128 stands for zero in the data rows.
Some points, one per row:
[122  99 188 107 151 190 139 103 104  88 115 178 177 166  96  59 111 138  85  97 119  86 113 105 100  85 100 137 102 129 137 175 116 126 115 128 167 107  38 161  47  92 127 118  39 134 152 193 152 163 125  66 107 138 123]
[154  98 160 110 165 121 143 140 194 118 140  96 118 116 154 133 116 120 149  99 123 129 173  99 154  89  71 125 137  48 135 162  83  80 125 153 169  96 138 159  55 140 106 101  66 104 200 139 117 153 166  67 136 116 161]
[222 156 128 142  76 147 159 100 153 102 132 115 126  85  78 170 185 107  64 166 135 132 103 194 137  71 168  66 182  72 110 132 138 104  90 140 100  93 222  68 145 147 190 107  82 140 142  80 141 120 148 164 134 151 161]
[141 122 117 134 151 143 106 129  93 134 137 137 105 110 154 108 134 139 159 134 144 116 129 114 130 111 114 138 112 131 150 149 118 129 133 130 145 141 151 125 144 120 123 100 111 138 130 134 150 141 125 123 120 123 121]
[132 126 120 144  83 104 177 131 117  93 133 145 126 179 142 143 107 126  50 170 135 118 167 163 117 158 172 124 156 180 119  91 191 107 110 144 126 104 119 123 110 105 144 151 181  96  83 112 100  97 108 148 152 142 148]
[128 243  66 159  64  10 148 183 253  95 171  76 178  45  21 186  92  69  99 173  87 195 194 153 100 255 164  44 167  72 180   1 141  61 133 199  90  95 158 101 202 165  60  85 169  95 167  77 101  91 213  88 120  81 121]
[173 163  86 144 117  88 122 153 113 120 131 106 101 109 153 141 117 132 107 183 144 121 140 135 139 136 161 105 130 156 126 110 155  91 125 124 129 159 178 100 174 138 131  95 159 123 114 103 121  98 127 161 142 134 138]
[142 155 129 126 108 132 104 129 136 139 148 127 132  52  73 138 151 136 165 127 108 144 114 155 122 113 125  97 141  61 157 132 100 134 133 117  97 124 201  93 167 139 122  83 100 154 158  89 150 169 143 119  88 127 121]
[ 96  74 192  71 112 172 184  79 205 174 120 120 129 173 106 155 157 103 146  41 113 146  97 159 116  77  76 164 135  73  77 171  87 199 125  89 123  82  77 160  88 164 159 190 117 126 139 154  94 191 120 133 143 142 140]
[ 74 113 122 116 132 128  64 166 141 174 138 125 142 100 104 100 118 127 194 100 112 160 168  97 106 158  83 152  97  96 157 145  84 186 159 121 140 143 122 153 141 123  48  93  81 145 173 129 146 161 151  76  89  94 116]
[147 145 124 120  85 133 170 129 122  71 119 150 154 167 108 144  89 131  36 144 140 104 144 132 102 147 167 113 139 177 119 114 165 111 114 142 138  89  70 133 108 108 137 143 154 109  87 143 123 113 123 137 141 138 115]
[119 155 105 130 106  98 155 140 141 115 142 130 141 123 102 140 114 124 104 152 137 146 143 147 120 174 171 115 139 144 144  89 162 104 121 142 128 115 110 118 155 136 117 131 159 118 132 135 118 103 135 148 138 128 120]
[ 86 119 169 109 120 181 164 140 148 101 123 154 207 167  37  74 102 137  91 103 112 125 131 115  89 154 131 127  86 108 155 119 129 142 126 133 141  99   3 142  80  96  86 140  72 139 149 180 140 151 140  78  93 107 109]
[ 36 115 131  89 104 195 136  95 107 165  92 173 167 183  56 102 123 139 151  82 118 153  86 129  82 144 131 185  98 152 100 133 119 196 143  95 102 137  43 168 121 119 132 188 136 160 117 159 121 152  90 155 131 135 120]
[119 133  61 165 136 114  70 170  71 134 106 131 118 102 128  90 143 159 153 144 132 126 145  89 121 160 134 130 102 195 153 110 146 116 141 139 159 189 148 121 201 106  61  77 143 139 108 124 154  91 121 133 118 124 117]
[127 135 111 123 137  69 172 136 248 129 169 101 150 106 118 170  89  78 100 114  96 164 187 105 142 185  99  94 151  62 142  70  99 110 136 164 124  76 109 177 123 207 112 139 115  91 187 134  93 121 198  63 151  98 111]
[  3 167  87 132  61 135 148 145  41  50  78 212 225 241   0  22  63 164   3 143 111 107 129  91   0 255 255 152  94 255 176  50 214 146 124 144 145 161   0 166 127  22  56 126 221 133  37 201 153  93 119 123  98 134  57]
[116 101 115 126 135 142 100 110  81 151  94 139  90 148 174 126 146 133 166 123 140 138 105 129 145 103 144 162 134 177  95 144 140 169 136 101 119 155 149 145 155 108 135 148 179 129  91 124 130 121  89 180 137 145 139]
[154 105 157 133 143 153 145 119  70 108 113 156 116 179 189 109 110 142  90 121 144  73 111 125 133  81 134 154 131 208 104 152 153 124 109 122 155 124  96 146  68  99 178 156 152 101  63 148 144 122  94 142 150 144 144]
[ 72 135 136 115  72 195 148  89 121 133 123 163 179 151  33 114 167 148 137  99 107 135  52 182  87 134 187 122 126 120 114 126 128 180 137  99  57 141 111 112 142 122 158 173 143 174 125 119 115 154  90 175 107 162 111]
[ 23 109 117  96 134 120 125 146 136 139 110 141 183 194 101  63  97 121 104  95  95 135 157  80  98 193 120 170  62 179 127 124 126 145 146 154 160 129   0 179 100 119  44 155 103 115 143 187 114 122 130  69 100 100 102]
[146 100 158 131 105 159 179 105  85 100 100 150 126 196 173 131 118 122  58 131 140 101  99 148 147  72 153 134 148 187  85 141 160 130 105 131 136 121  94 144  83 130 203 192 168 114  64 142 113 132  95 148 178 154 160]
[202  78 208 126 176 162 151  81 194 118 128 109 130 134 145 127 172 130 151  95 114 122  98 144 191   0  45 107 143   3  97 196  86  98 105 132 150 115 155 139  56 139 192 143  53 131 171 113 110 158 144 109 133 165 196]
[ 79 157  62 122 125  61 131 188 150 138 114 119 137 171 136 146  85 112  95 136 109 165 190 102 102 222 168 145 120 198 129  74 161 109 144 153 114 148  72 151 153 145  52 142 198  86 108 137  75  72 141 148 153 102 126]
[185 134 128 139 159 115 116 127  94 119 145 132  94 116 197 131 142 131 133 154 147  87 124 139 163  86 118 120 131 140 138 147 135 100 117 151 138 135 185 117 132 125 142 108 112 113 120 109 151 112 144 127 146 152 139]
[117 131 170 105 125  92 124 131 255 145 172  86 152  77  94 183 119  89 186 111  89 195 156 132 143 129  80 106 152  12 121 132  69 146 133 139 114  96 153 146 108 169 109 130  91 131 196 104 110 160 168  63 115 100 146]
[139 151  66 167 134  90  90 190 106 122 131 117 111  87 164 121 111 127 149 171 159 125 173 108 118 175 148 117 125 164 166 107 149 118 144 159 153 158 158 119 185 115  87  76 149 121 114 108 155  97 152 126 122  90 117]
[  0  40 133  88 158  87 137  91 219 255 126  30  54 205 255 178 145  74 255  54  82 234 156  89 224 141  80 255 133 115  55 125  94 249 165 109  87 203  88 235 158 221  92 255 222  89 141 102  53 121 124 203 213 123 147]
[ 18 124  89 102  66 140  88 139  96 171 113 147 152 127  29 103 135 143 153 109 102 167 116 120  76 204 136 161  83 178 129 115 130 178 150  57  98 161  76 134 204 130  85 136 152 171 115 139 114 134  96 144 101 121  93]
[149 124 159 134 135 127 149 123 197 124 165 121 142  82  91 149 114  91 122 107 120 140 126 125 129 128 105  91 126  55 168 125 102 112 114 144 133  91 114 116 107 127 136 109  77 128 180 150 150 154 159  69 106  95 108]
[ 63 104 109 110 118 161 127 135  79 146 113 154 140 185 122 130 112 131 127 114 134 111 113 106  82 138 121 181 115 183 127 143 121 169 152  84 127 153  74 149 115 131 106 149 127 116  89 149 125 147  71 128 123 154 123]
[120 127 125 130 116 112 122 140 124 108 131 122 115 137 131 110 115 125 112 133 141 114 131 120 130 147 132 118 124 132 134 123 134 110 140 137 131 121 117 139 125 126 111 130 129 120 131 125 145 116 144 109 131 120 128]
[ 74 117 119 127 117  89 134 137 196 145 142 107 145 136 104 150  91  97 152 112 116 176 153 105 118 168 119 113 130 101 121 106 111 139 146 127 104 129  98 139 143 153  89 150 138 129 147 138 111 118 145 104 127 108 111]
[132 150  92 167 125  77 123 178 137  95 108 118 111 125 145 131 113 130  87 166 144 123 154 111 140 168 168 104 152 141 139  95 169  61 140 138 134 135 129 134 133 124 128 100 157 113 100 118 123  72 126 130 137 103 130]
[120  35 131 136 247 212  89 133   0 132  79 171  56 205 255   3 151 176 169 118 171  38 120  28 163  34  58 218  58 235 134 232 150 157 126 132 213 197  72 172  52  78 152 107  86 120  71 179 179 126  75 111 158 172 162]
[137 189 161 129  99  77 131 171 255 108 195  97 191  61  58 157  93  86 141 125  94 170 160 142 121 188 124  65 180  21 169  92  93 114 115 173 121  64 132 119 141 157  98 125  99 112 189 117 121 141 195  44 122  77  97]
[214 144 124 153 195 106 132 163  90  47 145 171 113 124 206 110 105 132  46 174 148  50 144  95 133 132 131 115 120 178 166 135 153  66 101 173 188  85 107 114  85  87 136  79  89 103  93 172 168 104 152 116 134 112 128]
[209 163 151 125 139  93 145  78 247 147 178  66 123  22 115 212 154 112 158 137  79 167 129 185 180  95  84  53 197   0 137 114  83 101 102 141 100  67 255  65 148 187 170 108  83 139 200  70 113 145 177 124 137 122 140]
16 more points follow, each with its number after it:
[160 168 153 109  64 159 153  83 145 112 122 130 157 117  54 180 155 129 105 142 115 147  55 198 119  82 172  93 170 101  88 130 119 132 112 102  58 106 174  71 150 146 210 163 163 154 103 107 116 153  91 180 113 153 133] 0
[119  89  95 144 155 101 133 135 123 179 123  86  51 129 228 151 158 117 191 120 133 153 126 129 190 106 118 161 149 137 100 133 144 136 148 106 139 165 188 146 166 155 129 144 174 103 114 101  93 111 125 179 172 164 165] 1
[142  88 154 109 160  73 194 140 244 136 140  76  92 159 228 196 108  78 138  98 127 166 168 110 216 106 101 130 177  73  91 136 129 105 130 150 150 110 114 204  66 183 157 194 170  56 145 105  60 108 159 120 184 135 194] 2
[ 96  74 207  97 120 167 150  90 153 146 119 137 140 160 116 135 139 112 146  56 125 136  94 139 137  77  86 149 130  81  96 184  97 182 139  94 107 105  72 179  51 140 150 185 100 132 141 151 114 172 116 112 125 145 139] 3
[173 181 121 132 117 155 107 124  89 100 148 155 162  70  58 105 135 159 116 159 120  97 117 142  90 125 134  87 102 117 180 121 110 111 128 134 131 118 158  70 162 108 123  60  60 177 149 135 170 148 126 114  86 119  93] 4
[125  70 125 133 161 135 110 161 139 158 115 126  85 123 184 120  93 127 152 114 140 117 160  72 140 101  85 162 114 103 113 159 110 126 156 152 153 143 118 174 110 130  86 140 117 129 156 141 127 156 135 104 127 109 133] 5
[180 181 118 143 132 158 102 120  89  93 134 159 158  60  64 100 141 165 120 159 130  92 116 143  76 114 133  92  92 119 192 123 121  98 118 122 133 119 164  60 158 101 128  42  54 176 147 145 183 145 133 106  70 132 102] 6
[129 132 130 120 130 104 148 133 180 120 149 114 138 116 130 152 110 110 124 120 122 149 144 128 137 145 119 120 135 102 130 113 121 117 130 142 127 108 114 133 123 146 134 136 122 108 142 126 117 125 147 116 146 125 133] 7
[  0  39 176  81 152 169 154 114 159 203  95 150 124 242 133 112  97 130 189  26 107 171 130  77 118 131 100 242  93 162  69 157 107 223 156  67 139 147   0 214  79 146  87 231 148 129 133 186  95 156  79 126 127 129 114] 8
[ 68  95 105 107 117 157 128 134  72 143 114 164 120 176  95 110 111 137 133  96 145 117 126 110  90 138 150 167  79 193 132 149 126 176 145  99 125 147  70 142 125 111 101 154 149 131 108 150 132 144  92 143 113 129  98] 9
[108 143  83 133  85  42 151 164 186 124 124  90 114 175 167 178 100  99  87 158 132 164 195 122 146 203 172 114 158 187  95  61 179  98 134 144 121 134  96 156 127 153 114 169 225  73  96 106  72  70 158 150 184 116 148] 10
[123 150 117 119 122 147 108 112 153 129 137 129 153  90  57 127 129 149 123 113 118 140 111 142  91 114 113 110 114  86 133 130 115 126 132 120 115 113 152  98 156 135 115 112  84 158 158 124 130 151 140 115 103 116 113] 11
[149 146 123 149 160 165 119 145  30  86 108 186 152 141 120  65 115 169  69 141 145  66 130  93  83 139 151 142  82 199 178 125 143 110 122 142 169 148  78 116 104  66 125  87  91 137  97 176 161 132 104 100  91 141  91] 12
[ 71 163  98 132  96 132 154 152 109  90  94 164 208 180  42  96  90 141  71 154 132 127 134 131  68 213 193 144 103 213 131  77 170 137 126 130 122 137  13 135 129 105  85 135 179 117  92 161 128  98 129 135 111 134  94] 13
[106 146 139 108  95 122 148 113 177 135 131 122 140 129  80 158 133  98 130 131 121 176 108 154 140 142 145 108 146 106 111  97 122 137 125 103  74 127 129 122 154 159 139 146 163 121 143 116 109 124 147 148 123 131 117] 14
[103 152  94 133  92 101 133 139 145 132 135 122 150 127  85 130 116 131 100 141 119 147 144 134 109 169 160 120 118 151 148  91 154 112 116 133 124 129 110 112 158 143 116 125 160 137 117 120 116 109 136 142 128 127 105] 15
Which three of these numbered points are nearest to each point below by angle, seen from the average point of the first points? Their numbers follow each, nearest first.
[195 216 102 122 135 202  84 114  55  87 157 185 183  15   1  71 183 189 107 170 118  77  90 165  61 122 143  70  61  82 202 118 104 106 117 123 133 108 213  16 188  84 114   0   0 213 167 146 201 182 148  96  13 125  65] > 4 6 11
[150 132 135 145 183 152  73 135  72 132 129 139  93  96 160 105 138 144 176 133 136  92 115 111 148 100  95 128  98 143 165 156 104 130 136 130 149 148 182 110 140 119 129  78  92 137 127 141 164 137 119 122 104 125 122] > 6 4 12
[143 143 137 135 146 156 117 153  37  67 123 179 172 168 108  70 100 163  64 137 125  57 125  89  77 137 151 127  81 214 176 124 144 109 104 150 182 110  48 127  91  78 119 101  89 133 105 182 169 139  97  98 108 135  93] > 12 13 9
[ 13  69 149 108 135 166 136 123 138 193  99 141 130 220 138 117 105 115 158  61 109 164 133  77 115 155 100 200  93 166  81 153 106 213 155  84 126 147  15 193 109 136 105 222 154 129 107 170 110 137  89 136 139 130 111] > 8 9 3
[128 109 148 117 142 102 170 125 164 102 128 118 134 174 169 148  96 112 103 109 122 127 145 118 151 128 123 146 138 140 110 122 131 124 115 144 146 110  76 164  60 148 149 171 142  86 130 157 102 110 159 114 159 123 144] > 2 10 7
[ 69 147 107 139  90 117 132 146  98 105 101 154 179 174  52 101 103 131  80 131 125 131 129 125  70 198 190 130 107 209 135  91 165 132 125 139 124 135  30 142 130  90  90 140 168 114  90 148 130 112 127 135 112 122 103] > 13 15 9
[176 115 167 136 147  78 177 120 190  72 156 112 127 165 177 148  89 101  87 129 132 115 157 150 170 108 116 112 167  81  99 131 128  79 112 172 135  87 118 157  57 147 160 148 131  82 145 126 130 115 165  82 150 110 158] > 2 7 10
[149 152 131 142 116  68 156 145 203 106 145 103 142 118 136 156  95 104 105 140 107 137 178 144 136 154 148  88 170 103 137  90 133  72 117 174 140 101 127 122 104 162 130 115 120 104 155 118 117  99 178 108 142 102 149] > 7 10 2
[101 139 126 116  78  93 156 134 153 123 137 121 139 150 128 139 103  93  94 123 139 139 132 136 120 172 153 141 140 174 111 107 159 137 139 150 117 121  93 167 126 125 133 167 191 106  79 128  99  95 145 141 145 130 128] > 10 13 15
[171 149 108 159 161 102 115 132 111 116 141 133 115  87 161 118 154 144 123 135 129 115 135 115 150 111 122 117 129 117 151 148 143  69 136 162 159 137 174 142 127 121 121  88 102 118 139 109 152 104 152 113 122 125 145] > 6 4 1
[ 51 156  90 137  59 139 147 131  81  77  80 181 211 200   0  62  82 152  33 139 116 107 137 106  45 246 213 140  92 249 151  51 196 133 122 139 138 132   0 148 121  73  89 137 198 125  66 167 145  84 123 133 123 125  91] > 13 15 9
[ 91 122 123 127 105 111 159 131 166 139 139 102 154 149 127 156 100  96 119 130 120 155 137 136 132 162 158 153 129 156 111 102 153 135 130 129 116 116  82 158 124 143 147 174 187  96 101 120  88 100 129 147 152 137 139] > 10 2 14
[113  84 109 133 148 153 110 122  60 154 113 145  86 153 163 100 127 157 140 118 147 101 123  92 127 111 130 158 105 174 105 150 136 148 133 105 155 166 117 134 131 127 133 140 151 138  93 143 128 123  97 158 147 148 118] > 9 1 12
[  0  45 157  86 123 185 139  98 136 201  98 135 146 238 116  94 111 118 191  30 118 177 113  84 100 155 106 228  76 171  77 174  85 232 166  80 118 166   0 228  90 131 114 220 169 121 132 187  94 126  78 123 134 119 108] > 8 9 3
[ 80  60 147 119 115 165 177 118  55  93  81 176 125 249 170  95  68 130  61  94 175  72 136 106 105 146 165 192 116 255 100 158 186 172 125 126 169 122   0 196  54  85 150 211 202 105  49 182 122 113  75 146 167 144 130] > 9 8 13
[119 108 125 127 154 119 121 134 140 153 130 113  98 130 166 128 112 125 148 120 129 132 148 101 141 127  97 141 114 111 118 146 116 128 148 129 148 139 128 145 120 126 116 130 108 126 141 138 124 125 131 114 122 121 125] > 5 1 2
[ 95 132 116 130 121 113 124 131 139 134 128 133 155 149  76 120 111 110 137 114 120 155 140 127 103 180 143 142 109 148 146 100 137 142 136 129 125 125  65 142 145 122 112 152 148 130 104 147 134 117 128 128 128 128 122] > 13 15 9
[107 100 164 118 144 128 162 108 172 138 105 125 138 161 160 132 144  90 141 103  95 155 128 115 174  98 121 136 146  97  88 158 128 121 128 129 139 129  90 182  51 148 140 174 140 111 152 112  89 126 112 126 144 140 182] > 2 3 8
[158 142 128 134 157 112 114 141 132 101 148 142 145 104 140 120  99 128 129 118 116  94 160  90 111 131 106 115 110 113 165 126 100 103 121 156 154 117 117 128 107 125 100  92  62 135 146 137 143 135 161  72 106 113 117] > 6 4 12
[137 150 137 100 112 159 109 131 173 138 145 119 154  60  52 151 140 148 154 132 106 153 100 137 113 104  97  81 115  22 148 135  76 120 144  93 119 131 184  94 153 130 142  97  54 178 189 129 139 181 133 114 101 137  96] > 11 4 6
[125  86 120 133 166 114 111 150 120 152 122 110  96 122 180 121 107 127 149 121 147 115 164  91 156 127 103 139 123 113 112 142 117 122 135 128 141 136 120 142 105 117 118 116 111 128 154 140 116 131 126 102 121 122 135] > 5 1 2
[189 153 147 141  88  74 192 128 237  77 166  82 165 101 117 189 115  90  47 161 112 148 163 177 142 118 144  59 189  64 112  88 144  68 106 175 107  61 158 128  98 157 172 128 131  82 166  96  93 110 192 105 136 111 161] > 7 2 14
[140 165  92 141 107 123 109 130 118 127 126 120 118  75  98 133 157 147 127 153 124 129 126 143 126 134 157  95 135 127 135 107 142 119 127 112 105 149 186  93 189 132 128  89 143 151 123 101 123 111 123 160 117 134 129] > 4 6 0
[177 117 164 150 157  63 179 116 183  87 154  99 120 142 181 157  95  91  81 139 144  93 174 136 164 112 109  90 173  93 114 127 129  81 113 184 142  69 113 147  59 150 166 150 126  77 145 129 124 121 180  87 153 105 166] > 2 7 10
[116 106 134 121 149 132 128 116 120 176 119 111  98 148 193 150 154 125 176 113 120 153 112 121 166 103 122 170 147 138 103 149 116 161 137 104 119 161 158 141 137 146 149 162 164 118 113 108 110 116 101 160 156 141 149] > 1 2 8
[  0  24 155  56 135 176 125 122 138 216  92 136 144 248 118  97 108 119 193  34  97 167 121  79 126 156 100 238  71 153  66 163  78 242 159  70 137 164   0 220  70 151 101 247 165 135 128 202  95 131  89 124 131 132 131] > 8 9 3
Now 16 new points, numbered from 0 again:
[ 85 126 117 118 108 136 130 123 136 144 124 139 146 155 112 128 118 119 132 117 119 141 129 119 121 161 133 146 119 147 110 114 136 135 129 120 127 132  80 142 125 123 115 146 148 112 127 138 114 118 131 139 129 133 119] 0
[156 123 140 118 102 129 170 103 132 123 127 107 103 142 154 151 153 114  90 155 148 136 121 151 143  87 155 126 156 142  97 115 153 115 117 129 104 122 154 128 127 133 180 151 174 106  97 104 106 102 119 172 157 165 155] 1
[111 114 135 138 137 126 110 133 103 134 114 136 116 139 150 116 116 144 150 113 137 133 122 114 126 124 114 148 119 152 108 143 115 139 144 124 133 140 123 148 135 111 124 134 130 129 112 123 133 144 106 128 131 137 127] 2
[137 123 138 103 154  86 155 138 232 131 174  98 166 111 130 150  88  88 116 100 107 132 153 112 141 153  87 103 137  63 142 102  83 102 131 166 142  89  85 129  93 175 118 161  95 102 167 143 116 150 180  73 145  94 105] 3
[ 55 100 119 118 112  91 145 128 190 177 124  97 140 152 145 157 104 109 169  95  94 189 142 113 154 188 125 160 142 122 112 112 128 169 132 115 118 130  88 174 145 175 105 170 178 117 133 123  83 103 159 143 159 117 143] 4
[168 119 116 135 137 123 113 128 159 144 141  99  93  75 157 151 161 126 161 143 127 142 126 120 159  82 102 114 137  65 132 148 109 117 138 136 124 142 222 104 153 150 126 104 102 131 154  81 142 141 135 136 138 127 141] 5
[ 65 123 138 122 115 146 108 119 146 163 125 133 136 111  82 128 127 125 162 113 129 150 123 147 129 141 124 140 123  94 132 131 109 165 140 111  96 140 123 129 136 148 116 134 125 146 148 142 122 146 107 141 114 119 108] 6
[164 150  86 164 135  80  91 181 116 131 159  95 100  84 156 134 107 126 161 156 141 124 174 121 147 173 136 124 133 145 176 113 144 124 145 146 132 135 173 121 173 122  87  65 133 122 134 113 155 106 153 114 116  97 118] 7
[159 115 183 114 171 138 144 108 184 112 165 156 153 115 125 120 124 118 135 107 103 110 145 118 127  80  62  99 123  45 149 155  78 115 105 147 157  87 121 124  63 138 148 120  28 130 190 153 141 187 169  47 106 107 136] 8
[168 135 119 147 132 109 124 132 155 126 138 106 111  95 149 137 143 131 129 147 115 130 139 140 161 111 114  97 144 101 122 134 131  99 128 129 131 116 181 114 133 131 128 105 120 125 143  99 122 132 147 124 135 128 147] 9
[128 182  84 162  94 136  91 136  77 133 104 116 128  85  76 116 167 158 131 181 129 136  92 153 115 162 178 107 123 148 146 104 154 115 134 106  93 189 199  74 235 122 119  86 153 172 102  94 121  98 100 174 118 144 107] 10
[159 153 146 130 181  94  88 142 167 136 168 120 107  79 163 140 143 118 191 121 114 145 148 123 152 109  66 119 136  43 158 145  76 117 124 165 142 127 187 123 134 139 101  85  68 125 189 126 145 146 175  91 110 101 126] 11
[174 143 144 141 148 110 105 107 154 143 158  80  78  58 190 165 185 120 181 136 124 152  93 174 166  88 109 121 171  70 129 146  90 113 131 116  95 139 241  95 168 154 166 115 132 123 148  78 131 129 146 160 152 123 151] 12
[170 152 129 140  72 121 128 122 102  89 119 144 135  97  83 128 138 144  75 171 152 115 112 170 105 149 185  83 148 164 144 103 159 115 111 122 112 110 169  90 178 102 156 108 148 142  87 106 131 121 127 153 116 140 109] 13
[132 149 108 131 115 121 130 122 140 142 105  90  95 127 152 162 167 135 133 142 136 144 130 142 167 102 159 139 148 122 102 115 140 111 121 118 115 152 190 112 169 149 147 136 174 128 111  80  93  98 119 200 157 157 161] 14
[125 152 118 129  85  74 157 146 206 123 134  81 140 125 104 199 105 110 115 144 115 176 170 160 130 156 130 119 179 119 107  74 141 125 142 137 112 119 143 127 155 166 100 169 192 113 130  79  72 110 164 138 152 106 145] 15
The same question for these:
[187  69 217 115 149 204 124 117  56  52 136 221 171 130  65  41 116 147  83 107 153  32  88  74  91  74  73  73  48 103 185 197  93 126 130 165 185  27  55 147  25  51 137  65   0 154 147 208 190 215 108   6  71 116  84] > 8 11 2
[114 142 119 126  92  91 125 145 167 134 133  96 124 129 126 157 113 105 115 136 116 162 155 139 128 155 143 114 163 107 114 100 135 132 140 121 100 126 138 141 139 148 115 151 164 104 133  94  97 114 148 133 141 123 134] > 15 4 14
[145 124 127 136 129 120 120 130 157 130 129 110 123 116 134 141 149 118 151 129 104 155 131 133 141 104 114 109 145  86 121 128 113 122 130 125 128 143 174 133 132 145 131 106 109 132 152 109 121 146 138 134 132 130 142] > 5 12 9
[119 255  50 139  32   0 144 215 255  65 189  50 204  46  16 206  71  33  76 193  79 206 229 175 105 255 154  23 185  33 211   0 155  40 132 206 105  85 153  81 214 191  19  82 159 106 177  57  89  59 255  92 101  51  93] > 15 3 7
[ 76 148 110 116 101 129 134 111 137 138 108 128 148 160  95 131 109 130 114 115 110 147 130 123 115 164 160 134 119 138 120 107 134 136 134 112 118 142  82 136 146 141 123 152 146 127 120 131 101 114 111 149 126 133 130] > 0 4 6
[120 105 117 117 133 103 121 117 175 158 146  88 100 102 163 152 149 111 174 126 125 172 136 136 161 120  96 134 167  66 112 123 103 148 143 127 114 135 183 139 137 157 128 132 140 117 157  88 103 127 142 151 145 125 148] > 12 5 9
[ 41  75 123 110 158 103 122 127 165 227 127  79  80 169 201 156 122 112 236  78 115 205 158 100 178 145 118 195 134 138  98 131 110 200 142  84 130 178 115 186 149 164 113 212 186 117 110 131  76 115 108 158 177 137 152] > 4 0 2
[191  85 184 111 143 193 124 134  83  53 154 179 163 102 104  83 113 146  89 123 149  53  98  81  82  61  89  98  88  97 185 182  91 131 108 154 169  66 100 113  34  77 154  84  18 179 145 177 188 196 139  32  90 132 102] > 8 11 3
[ 58  86 115 127 144 119 119 118 147 200 111  95  93 151 194 145 135 115 205 100 103 177 144 104 157 157 111 186 147 129  92 138 114 182 141  99 123 164 113 177 140 169 104 188 181 108 124 126  97 110 119 157 149 117 138] > 4 0 2
[120  68 154 118 170 203  92  62  99 239  63  64  28  56 164 152 243 171 255 125 115 188  48 161 202  13  86 148 146  50  76 171  97 195 154  19  73 198 255  64 177 178 240 167 147 193 138  42  98 136  71 226 124 163 189] > 12 14 5
[185 131 156 150 202 106  97 143 161 143 159 110 101  55 183 125 132 124 195 118 119 130 151 107 159  94  60 120 129  23 186 147  74 120 125 162 163 140 209 125 131 149 100  95  54 150 183 112 144 143 166  79 112 107 142] > 11 5 8
[167 138 141 152 103  71 162 141 185  92 123  91 131 137 136 160  99 110  65 178 138 129 165 124 142 142 151  86 152 103 117  97 149  62 134 151 124  95 145 138  92 139 149 125 148 103 144 121 100  93 155 108 143 103 134] > 15 9 1
[139 130 131 131 143 116 108 138 181 137 141  98 116  93 121 143 149 127 151 128 109 164 139 122 143 108 110 113 133  67 132 122 118 126 130 128 118 126 167 118 141 153 120 119  99 136 171 104 117 137 153 128 132 122 141] > 5 11 12
[115 100 125 143 145 138  93 125  71 145 130 142 100 160 160 100 105 156 148 123 148 114 130 113 124 116 103 170 104 173  94 143 135 153 148 106 138 149 112 157 103 106 105 143 119 113 104 149 144 135  99 131 125 131 144] > 2 0 6
[ 82 130 145 101  95 159 108 113 169 156 143 111 170 115  40 138 148 126 195  93 100 177 108 137 103 126 114 155 115  80 125 143  75 186 145  95  81 130 120 135 148 137 101 140 104 176 152 104 110 165 111 127  92 116 122] > 6 4 11
[156  91 127 138 191 125  84 130 129 156 127 112  73 105 206 133 144 127 190 111 143 131 157 102 178  71  78 144 125  84 113 171 114 121 154 141 159 132 191 144 123 149 121 123  87 113 158 107 125 143 141 117 139 132 159] > 5 11 12
[187 149 118 157 146 117 100 132  99  99 140 132 122  72 137 107 147 141 118 172 137 107 134 132 150 113 131  87 129 107 165 133 149  81 102 175 139 124 210  93 134 107 127  67  93 141 133 102 175 125 153 121 122 123 129] > 9 5 7
[ 93 117 137 118 118 134 135 124 147 131 114 143 153 155  97 109 107 128 113 105 110 130 136 103 102 159 126 146 107 144 134 121 130 133 134 126 131 124  58 137 113 130 113 142 115 134 132 161 134 136 136 113 114 120 113] > 0 6 4
[ 61 109 138 109 110 152  75 137 172 172 140 127 151 111  85 131 132 123 192  82 107 173 114 126 109 153 100 149 120  70 129 135 100 192 148  95  73 155 124 141 161 142  97 137 118 170 153 128 131 144 133 101  89 123 112] > 6 4 11
[151 171  77 154 124 120 100 133  61 130 118 126  94  96 155 131 156 144 136 175 141 113 115 159 131 128 180 116 137 190 140 102 155 121 125 124 105 166 203  75 211 129 125  99 185 133  79  85 126  91 105 191 130 137 132] > 10 14 13
[  4 123 113 112 112  75 149 176 250 188 135 125 149 191 106 142  86  74 150  87  96 211 178 111 145 209 138 152 123 107 119  77 125 171 133 127 107 135  49 224 122 174  66 176 198 125 155 128  86  95 169 123 148  92 135] > 4 0 15
[136 153  45 170 167  48  55 215  74  89 138 158 124 106 187  86  48 143 102 161 146  88 232  15 123 238 108 133  59 204 205  62 172  94 149 203 227 162  91 117 129  90  26  29  81 106 135 163 180  76 174  32  95  72  85] > 7 11 3
[132 100 147 131 124 131 164 112  92  97 100 141 115 183 170 131 119 130  88 118 153  94  97 154 128  95 153 161 146 194  89 143 153 139 124 118 129 116  95 139  86 115 172 176 175 108  68 138 125 114  94 163 156 154 146] > 1 2 14
[156 128 137 125 161 138 116 112 132 142 157 118 123 102 153 131 134 133 163 128 126 122 117 136 131  87 107 126 134  99 132 150 104 126 124 132 129 118 176 109 128 144 156 109  92 134 159 123 149 149 133 122 134 127 134] > 5 12 11
[166  99 132 136 187 121 100 126 122 162 146 115  85 104 217 129 155 133 184 117 132 125 128 110 173  63  78 141 130  94 127 180  99 127 147 134 162 134 198 139 127 137 128 103  86 122 163 120 133 129 125 125 150 126 154] > 5 11 12
[146 113 118 125 175 172 104 119  29 139 113 164  96 134 160  81 133 169 149 128 158  70  94 102 118  87 111 144  82 161 139 168 124 128 129 132 147 146 149 111 132  94 149  99  90 158 122 147 171 155  89 134 104 124 113] > 2 10 5
